In the rows, zero is written as 128.
Each named turn below is shown by a few rows before and after it. Which turns, in which order, take the first row of each later pair to the second? The first pair is answered.
turn U:
[125 136 120 132 133 134 116 129 122 126 121 128 128 136 119 125 117 122
 134 130 138 126 133 145 125 132 123 128 126 124 123 137 123 141 132 131
 126]  ->  [133 127 125 125 129 138 118 133 126 121 122 125 135 136 127 123 119 122
 132 141 125 129 131 141 121 135 125 128 122 134 135 123 128 128 126 146
 119]
[109 109 134 121 114 128 135 111 133 103 114 156 100 133 116 138  74  90
 170 161  98 147 124 135 109 112 130 171 125 143 176 137 146 123 163 107
 137]  ->  [121 145 135 140 114 131 100 121 146 114  91 177 133 134 122 143 126 134
 126 163  94 148 132 113 130 104 157 163 133 123 165 101 180  89 118 136
 121]
[121 147 131 132 132 115 127 112 129 123 136 125 121 113 120 135 139 121
 127 116 131 126 142 151 127 126 136 138 121 122 122 148 122 146 159 110
 140]  ->  [138 115 129 117 136 124 142 108 137 107 135 115 137 121 141 135 133 121
 131 145 114 135 123 140 119 133 132 143 109 147 144 115 123 119 141 148
 128]
[129 154 124 136 105 134 120 128 139 141 123 133 132 130 122 126 133 128
 107 124 125 140 136 134 125 121 139 136 140 122 110 119 139 126 118 126
 122]  ->  [124 131 121 120 108 136 143 119 129 128 134 121 116 127 124 128 105 108
 127 127 129 141 128 148 116 125 126 141 132 131 124 133 118 136 136 122
 132]
turn D:
[144 105 104 115 131 129 130 157 131  91 146 101 109 108 144 143 139 144
 149 161 129 142 110 119 105 147 140 135 115 141 159 101 146 102 137 146
 138]  ->  [147 114 102 121 129 129 120 159 133  95 142 102 114 109 142 146 148 151
 141 161 132 140 109 111 110 151 140 137 122 144 155  95 151  93 130 151
 139]
[141  95 123 112 130 138 150 121 127  99 128 117 143 137 135 123 124 114
 136 139 124 147 112 119 124 134 119 127 131 150 157 111 130 124 129 153
 120]  ->  [141  96 118 112 132 134 149 120 129  90 135 114 139 130 132 126 131 118
 137 137 128 152 117 113 127 133 116 133 127 145 160 110 134 125 137 150
 130]
[139 173 137 121 115 127 115 117 169 176 104 144 149 152 138 119 166 145
 102 139 119  92 133 113 172 142 152  99 148 115 101 109 159 121 111 148
  98]  ->  [135 150 141 104 116 132 138 116 164 181 105 142 144 169 147 116 138 130
 118 133 108  79 122 125 171 144 143  90 149 129  88 126 138 117 109 156
  83]
turn G:
[129 106 139 109 133 113 156 135 123 147 125 112 135 147 162 114  94 122
 132 141 100 128 112 131 131 154 132 120 134 150 100 145 102 111 112 142
 102]  ->  [124 131 122 138 132 100 126 123 122 130 157  94 117 107 130 127 119 119
 142 131 152 141 130 132 114 147 129 149 135 119 133 146 122 158 161  90
 152]
[136 128 123 133 144 136 129 114 129 100 153 107 125  89 129 134 139 146
 148 138 141 152 135 107  99 134 105 160 125 133 171  85 153 153 144 129
 168]  ->  [118 177 145 140 135 137 100 136 128 143 111 152 152 118 140 124 152 172
  95 121 112 121 141 105 137 129 135 123 149 119 102  90 159 111  97 147
 118]
[ 74 174 134 101 116 114 134 138 115 150 154 150  99 156 108 103  73 120
 137  90 115  92 148 177 114 125 114 100 171 109  82 211  90 168 162 101
  95]  ->  [ 88 135 130  82 121 120 162 134 116 136 158 136  94 161 114 102  52 107
 160 106 101  99 136 181 100 130  98 109 162 131 101 209  75 166 170 119
  97]
turn C:
[121  93 120  82  91 144 131 163 148 158 109 141 113 132 148 103  95  92
 147 110 101  82 121 115 132 143 133 143 101 153 131 157  79 128 125 131
 100]  ->  [114 100 118  92  91 140 130 156 144 154 124 131  99 122 136 103  93  84
 154 101 120  84 127 123 128 137 127 151  98 147 139 166  82 147 148 112
 118]
[156 159 111 149 124 109 106 136 148 113 123 127 129  94 125 129 137 143
  82 150  72 140 142  82 156 142 154 123 119 165 163  72 146 101  59 129
 117]  ->  [145 154 122 138 122 113 122 141 141 127 115 140 127 114 133 117 113 137
  81 144  49 125 134  91 166 141 153 104 121 176 135  89 127  92  57 135
  97]
[158 134 165 126 126 141 105 152 156 122 124 157 157 122 132 119 172 128
 110 150 125 135 120  94 119 104 127 140 133 110 150  87 170 121  85 175
 127]  ->  [148 129 171 118 123 149 123 157 152 137 113 168 155 145 143 112 147 124
 107 143 105 124 105  97 122 104 124 122 133 121 125 101 152 116  77 183
 104]
[143  76 117  96 121 141 152 102 105 143 162 150 114 195 147  96 113 174
 149 115 104 148  97 172 134 126 150 154 124 128 132 124 151  70 122 155
 158]  ->  [139  75 114  94 124 140 156 100 101 144 166 149 116 198 142  94 105 168
 152 112 107 142 103 182 132 123 145 149 125 132 124 137 141  83 138 151
 156]
Pairs:
Each pair is two turns apart.
[119 137 132 129 139 151 106 134 112 146  83 136 160  95 126 138 156 153
 118 116 139  94 160  92 139 110 139 112 161 108 159 113 156 144 117  99
  61]  ->  [123 127 115 131 146 148 113 127 111 132 107 116 150  71 118 141 155 149
 136 117 158 104 167  93 122 110 128 129 150 109 190 116 160 164 144  82
  89] => G G
[142 122 123 123 130 127 131 127 138 117 118 116 123 111 136 123 131 136
 130 128 127 117 130 117 126 137 137 140 121 128 150  99 151 125 120 116
 139]  ->  [127 134 125 129 131 126 133 128 131 130 120 117 110 115 123 120 118 122
 134 113 133 103 141 129 129 130 137 134 129 121 132 126 139 142 139  93
 143] => G U
[153 137 152 139 176 119  89  77 162 162 115 141 111 156 115 149 123 145
 163 118 152 110 155 128  99 116 130 115 126 136 111 122 147 107 134 112
  96]  ->  [151 130 149 135 175 122  87  73 166 148 122 131 102 152 114 154 126 132
 171 113 158 117 155 126  90 117 122 122 119 142 120 121 152 116 148 109
 105] => G G
[102 147 157 187 157 116 161 113 136 146 137 108 113 114 102 165 109 152
 145 110 180 117 127 156 151 114 137 175 170  94 157 154 154 194 156  74
 161]  ->  [122 161 163 198 160 121 134 126 153 138 118 126 153 121 118 168 158 190
 107 127 162 117 120 125 171 116 158 170 172  87 151  97 193 147 103 120
 145] => U U
[ 95 154 142 118 136 108 110 154 113 146 104 147 109 139 117 122 146 143
  85 124 136 109 146 148 144 102 136 102 137  90 112 139 151 119 134 125
 120]  ->  [ 96 140 130 112 136 101 123 142 111 140 127 129  92 129 112 122 127 116
 109 117 148 113 146 164 131 101 126 114 138  91 128 158 139 145 167 104
 137] => U G
[102 138 132 125 127 133 132 123 111 152 101 144 127 158 143 124  98 138
 108 102 111  86 129 144 144 122 122  98 144 131  69 163 103 127 121 133
  86]  ->  [127  99 129 112 130 142 145 118 119 127 109 138 144 160 162 124 102 143
 114 137  90 101 115 123 134 132 118 109 127 151 100 131 109 107  96 175
  81] => D U
[140 150 130 138 127 112 116 123 149 123 128 125 149 122 122 144 148 150
 116 131 136 135 127 129 121 151 119 128 138 107 135 100 147 140 121 149
 130]  ->  [121 160 127 141 122 111 121 127 140 138 128 129 135 123 108 142 131 140
 116 109 142 125 136 150 122 146 117 117 145  97 115 129 129 161 140 126
 126] => G U
[117 177 113 144 122 123 107 128 123 144 118 151 151  89 158 121 181 170
  99 120 157 150 143 134 153 134 140 138 146  78 141 106 153 123 134 124
 160]  ->  [112 169 124 129 119 127 125 135 124 161  97 167 165 125 173 114 161 176
  87 126 125 139 131 134 167 135 147 116 149  95 113 111 140  92 104 150
 124] => C C
[133 137 149 156 133 138 105 113 137 117 115 132 128 112 101 116 147 148
 116 138 151 137 134 112 131 123 140 129 149 123 122 102 175 129 128 151
 147]  ->  [116 136 162 147 129 142 123 121 129 143 102 147 123 138 110 105 112 139
 115 125 127 115 132 131 146 119 140 109 156 135  84 141 145 129 122 151
 121] => U G
[ 93 156 129 118 122 110 137 136 115 174 125 123  98 121  86 140 129 157
 125 133 151  99 177 128 118 118 126 113 125  97 125 174  86 133 165  62
 193]  ->  [ 91 123 140  92 121 118 171 135 108 181 117 131 102 149 107 127  92 138
 135 144 115  92 160 136 121 119 115 103 122 122 111 187  61 117 151  90
 164] => G C
[116  90 134 142 128 118 149 114 110 123 154 124 133  89 109 103 118 146
 126 100 161 152  99 145 124 103 126 111 123 122 129 163 125 145 167  93
 132]  ->  [118  73 148 130 129 123 167 117 107 134 137 137 147 119 136  98 104 152
 118 111 124 140  85 141 131 109 126  96 120 148 111 158 112 115 135 126
  99] => G U
[141 116 104 114 158 108 138 146 132  67 138 108 117 103  83 149 129 140
 165 141 140 164  88 136 107 103 114 184 140 128 187 162 134 157 135 104
 192]  ->  [137 166 121 128 154 107 103 171 144 106  85 156 163 131  98 144 169 188
  97 136 112 143  90 110 146  93 156 147 160 110 131 143 158 102  65 137
 142] => C G
[ 74 169  83  85 128 165 115 175 121 201 100 142 111 139 116 152  96  87
  73 128 108  94  96 144 164 144 121 159 101 106 114 151  97 143 109  98
 114]  ->  [ 87 157  64  88 131 160 114 155 125 163 134 114  99 104 100 162 106  83
  97 134 143 122 105 138 135 145 104 193  89 104 162 134 112 174 144  77
 158] => U G
[145 125 105  94 124 107 121 123  87 184 121 167 137 146 129 145 121 112
 153  83 110 148 103 153 154 117 120  84 126 168 148 184 110 145 145 161
 136]  ->  [143 146 106 105 121 104 103 129  87 194 109 178 143 143 123 149 141 127
 133  75 117 146 114 152 162 113 127  81 133 153 135 180 122 140 138 158
 133] => U U
[117 152 117 150 124 120 103 135 130 131 138 134 117 118 106 137 153 144
 107 109 147 130 143 130 138 133 134 135 142 104 135 144 144 143 140 100
 140]  ->  [122 105 129 121 125 128 153 138 116 138 123 140 122 155 142 126 101 117
 133 124 102 110 117 144 136 140 125 115 135 144 120 158 105 122 126 138
  99] => G C
[143 109 134 109 128 122 138 137 140 128 129 144 134 139 138 127 103 128
 134 127  99 126 112 116 124 133 116 111 123 145 117 135 104 121 112 144
 112]  ->  [126 142 126 130 123 116 114 134 139 129 146 136 115 110 111 128 112 127
 138 109 141 131 128 125 118 125 111 121 132 117 127 151 114 158 145  98
 145] => C G
[100 125 155 144  84 111 152 145 114 126 102 154 114 138 158 126 105 141
 129 135 139  79 113 116 113 112  88  94 108 149 120 150 111 137 107 149
 107]  ->  [103 136 135 161  89 103 129 139 117 107 130 131 107 105 137 138 128 145
 137 128 182  99 124 110  94 111  83 121 104 126 154 139 135 166 143 120
 148] => G D
[134 112 131 135 131 126 126 115 129 107 142 107 103 109 119 138 137 133
 148 146 165 149 135 124  91 123 113 151 116 144 165 120 140 162 158 120
 148]  ->  [120 139 130 144 133 123 104 115 130 124 137 122 107 107 108 137 153 145
 130 130 172 143 148 119 103 123 122 144 127 122 154 124 155 164 152 107
 150] => U U
[ 93 137 151 121 113  99  92 158 108 158 115 171 169 121 110 121 160 140
  69 161 136  92 150 105 145 157 126 118 145  81 113 109 167 101  89 124
 142]  ->  [ 77  90 149  95 111  99 156 144  89 162 139 144 124 128 108 110  70  84
 123 152 131  86 145 150 124 163  96 122 144 108 108 177 103 146 144  96
 145] => C U
[114 125 112 113 111 123 149 133  98 129 120 126  93 127 139 118 110 105
 136 119 146 134 109 153 133 119 119 115 118 155 141 136 137 142 129 123
 125]  ->  [108 129 115 116 109 128 149 140  96 137 108 132  98 135 139 115 104 108
 126 115 132 126 105 151 144 115 125 108 122 157 128 137 137 128 118 124
 108] => G G
[ 72 108 134 133 114 110 146 119 125 155  97 135 137 131 107 116 108 117
 137  83  93 104 162 154 134 127 137 105 133 136  99 181 115 150 154 118
 128]  ->  [ 89 119 121 148 121 102 121 112 130 133 115 116 133  97  86 129 146 127
 136  90 134 126 174 150 122 125 138 134 133 118 137 161 141 176 176 101
 170] => C C
[130 147 131 148 127 133 100 114 138 109 155 126 139  88 113 130 140 124
 136 115 178 145 140 118 124 135 117 148 118  80 172 118 147 139 143  98
 166]  ->  [119 115 158 115 122 145 146 132 133 137 116 158 157 160 163 116  89 122
 125 116 103 114 109 127 147 142 129 103 119 118 111 142 108  87  90 156
  90] => G D
[121 128 128 115 110 133 148 120 118 148 134 111 114 121 117 101 124 114
 137 126 126 110 136 145 108 128 134 131 132 131 116 161  92 156 150 107
 140]  ->  [121 121 129 112 110 135 153 126 114 152 128 116 117 129 125  99 121 112
 136 131 113 107 130 142 110 128 131 126 131 131 114 163  89 144 144 119
 133] => G G
[112 137 139 106 138 101 127 149 125 130 136 141 138 132 145 107 123 111
 114  92 125  98 129 144 142 134 127  92 141 131  72 130 102 121 114 124
  95]  ->  [143 119 132 110 145 108 121 144 137 102 143 135 155 120 153 118 164 129
 109 125 126 120 118 115 135 143 128 118 132 140 118  72 129 103  96 152
 109] => G U
[124 150 117 138 141 106 121 128 117 134 151 130 103 110 124 119  95 116
 135 106 130 124 156 135 103 122 102 121 104 113 136 158  94 156 147 112
 155]  ->  [117 161 124 133 142 104 115 137 120 145 135 146 111 124 131 118  96 125
 119 102 116 113 157 141 113 120 111 108 113 116 109 165  91 138 131 121
 136] => G C
[106 127 152 132 100 143 135 120  98 152 112  68 112 115 109 125  75 108
 150 138 144 136 111 147 108 121 144  92 164 120 100 183  79 113 179 100
 145]  ->  [140 135 135 151 111 145 103 112 117 117 123  52 125  78 105 139 143 136
 143 163 168 167 120 116  98 124 153 128 155 107 164 114 129 106 171 117
 183] => U G
[128 140 135 130 129 126 117 135 135 135 114 136 134 127 136 130 121 138
 117 138 116 113 121 124 132 123 144 122 133 138 104 122 128 105 104 156
 122]  ->  [118 126 136 120 127 122 137 128 126 133 127 123 112 123 126 128  91 113
 142 132 123 114 118 138 124 126 129 126 129 142 110 150 104 137 135 130
 129] => U G
[127 150 117 144 135 106  97 120  85 130 156 109 115  86  90 149 180 174
 101 131 114 138 148 129 125 140 126 146 140 107 114 115 161 137 155 119
 149]  ->  [113 157 130 138 128 106 102 131  76 155 131 133 125 116 100 140 161 177
  82 125  87 117 145 135 144 141 134 113 153 110  70 133 143 117 137 130
 115] => U G
[147 137 147 160 130 122 138 131 143  91 139 118 142  81 112 120 161 133
 149 129 152 149 144 107 107 127 163 121 150 137 152 102 165 121 135 133
 159]  ->  [148 121 145 150 128 123 153 126 136  87 144 111 137  84 116 120 144 122
 160 134 150 148 141 114  97 131 155 126 145 145 156 106 153 127 143 132
 161] => U U
[143  77 133 101 143 155 191 104 111  92  66 115 110 102 107  85 134 159
 152 134 133 107 123 117  60 146 110 140 129 102 124 112 118 128 156 130
 139]  ->  [136  83 141 103 144 156 191 113 110 105  45 137 126 123 121  84 133 168
 130 136 108  95 119 116  74 147 123 126 136 102  98 114 116 103 136 147
 111] => G G
[136 151 157 120 128 132 119 132 133 120 143 107 129 126 124 137 152 142
 111 134 131 119 132  85 121 162 161 137 119 127 146 115 149 133 127 156
 127]  ->  [135 126 155 109 128 135 140 127 128 112 153  97 119 127 130 138 129 120
 132 137 124 123 123  91 111 163 146 144 111 141 156 119 127 143 140 155
 132] => U U
[122 163 166 128 101 129 154 139 118 167 128 138 130 178 148 110 102 119
  91 104 102 104 111 141 151 148 124 131 128 159  75 125 106 106 114 149
  98]  ->  [159 152 152 138 109 132 137 129 133 120 147 117 148 147 148 130 162 143
  91 139 130 136 107 107 130 151 119 169 108 152 151  59 155  95 103 170
 135] => G U
[ 91 173  74 164 103 130  78 113 125 135 167 118  98  96  51 153 137 115
 111  83 220 114 186 186 168 101 163 149 123  69 143 142 161 219 175  71
 139]  ->  [125  55 104  92 105 175 173 133 128 137 113 148 151 194 154 133  69 105
 117 151  85  87 117 167 184 125 158  96 100 172 109 107 106 102  69 223
  24] => D G
[177 175 111 147  91 167  86 134 152 153 137 103 136 121 122 146 182 205
 108 122 153 139 140 102 128 121 150 163 135  89 142  62 167 115  93 150
 109]  ->  [146 182 100 153  91 152  99 127 138 156 166  79  92 104  95 150 147 171
 138  91 191 138 152 138 110 113 131 175 140  76 136 122 139 174 159  84
 139] => U D
[132 132 132 125 130 127 119 140 130 135 123 127 133 131 130 128 150 130
 125 129 124 126 124 112 129 107 129 116 127 134 133 118 130 119 112 154
 145]  ->  [133 136 129 128 128 128 114 138 131 135 123 128 132 127 124 134 154 130
 128 126 130 133 125 113 134 108 131 120 127 127 134 121 129 128 115 144
 152] => G G
[108 144 153 141 150 124 129 156  81 146 132 154 126 151 155 122 101 117
 123  95  99 113 127 157 109 141 181 114 148  89  79 150  73 101 103 119
 118]  ->  [135  97 152 125 153 134 156 150  90 112 144 132 131 147 173 120  98 105
 146 130  84 126 106 148  94 152 168 127 127 124 118 110  69  82  98 157
 123] => C U
[118 134 134 122 115 139 126 131 122 146 114 141 129 141 135 121 109 128
 121 110 116 104 125 144 137 124 128 114 146 124  85 154 110 126 118 120
 103]  ->  [112 152 130 130 118 129 112 130 117 144 127 133 119 120 122 125 122 130
 124 104 144 113 141 141 133 121 127 122 146 110  98 162 120 145 139  98
 120] => G G
[147  86 119  74 105 163 135 128 107 146 158  66  99 143  91 112 138  96
 133 176 130 117 128 115 111 125 114 138 141 122  92 155  81 155 149  99
 159]  ->  [150  79 133  62 103 171 142 137 110 163 144  82 109 165 101 112 125 101
 126 179 105 111 120 113 122 128 123 123 148 134  73 153  74 131 128 119
 135] => G G
[157  77 109 119 112 159 157 116 121 114 163 101 120 135 129 125  94 114
 183 151 131 138 112 137 114 135  98 134 118 172 173 123 113 133 125 141
 117]  ->  [116 141 114 144 104 142 120 123 109 145 161 111  98 121  89 121 103 117
 162 108 167 125 140 155 122 122 109 126 142 128 132 172 114 172 158  75
 132] => U U
[145 125 107 120 112 125 139 151 109 115 140 128  96  89  95 139  97 120
 185 139 117 140 153 143 134 104 135 104  78 111 164  92 116 131 136 127
 155]  ->  [136 155 113 130 114 120 116 155 111 126 131 136  93  83  81 138 114 134
 165 121 127 135 165 143 143  97 145 100  82  96 149  97 126 135 135 109
 158] => U U
[121 174 108 160 141 113 100 170 160 136 110 178 153 105 139 131 180 149
  99 116 133 115 122 114 145  88 140 142 118 117 106 134 174  96 102 122
 164]  ->  [110 150 119 136 141 124 131 175 152 151  92 189 153 140 161 121 136 136
 108 113  97  98 107 130 153  91 134 121 119 142  76 159 138  80  89 140
 134] => C D
[126 158 136 122 122 130  93 147 134 138  90 133 114 146 140 137 101 130
 136 121 113 106 135 146 166  97 144  99 143 107  98 144 146 110 100 154
 102]  ->  [150 116 118 120 129 125 109 124 136  92 132  91  88 113 132 150 101 104
 183 143 139 137 132 152 130 103 119 138 122 124 170 127 150 145 147 140
 149] => G D
[134 106  97  96 138 109 134 126 148 121 118  89 123 130 162 101 120 107
 164 138 119 112 111 115 113 142  78 121 146 153 143 118 126 129 114 158
 103]  ->  [121 132 112 105 135 109 115 135 149 146  96 113 135 142 164  93 131 122
 139 128 114 100 116 114 130 136  96 101 158 137 112 124 130 114  96 158
  85] => G G
[143 137 127 136 135 124 109 135 141 120 121 135 151 129 126 134 163 153
 113 142 133 137 137 111 124 124 144 136 136 125 139  89 154 114 100 151
 121]  ->  [112 128 138 117 125 128 138 141 123 149 111 146 131 155 135 122 105 129
 126 119 110 112 130 137 132 123 135 104 144 140  92 143 109 123 112 138
  90] => U G
[140 133 101 143 157 112 185 112 126  94 122 102 101 133 154  95 129 119
 158 113 126 131 147 138 132 151 127 143 120 121 140 142  91 182 141 167
 131]  ->  [124 180 102 164 159 107 145 129 134 115  99 128 119 133 145  98 165 147
 115  96 132 121 167 131 157 142 150 125 135  89 109 140 116 165 122 160
 119] => C G
[146 136 109 152 139 124 118 120 133  95 131 109 119 106 117 129 159 121
 141 142 151 141 126 106 125 139 108 163 103 130 163 103 152 150 154  98
 162]  ->  [102 147 124 143 127 122 138 134 113 137 114 131  98 138 118 113 104 101
 138 104 131 113 132 141 141 137 105 126 120 134  97 173 105 160 165  83
 130] => G U
[124 101 127 105 127 124 156 130 113 140 138 121 110 129 133 121  88  98
 159 128 125 116 124 134 119 121 116 125 134 143 116 159 102 148 150 127
 129]  ->  [149 110 119 122 132 126 127 122 128 109 147 112 128 106 126 136 150 127
 150 152 150 142 123 108 119 126 118 155 124 133 165  99 147 141 141 136
 159] => U G
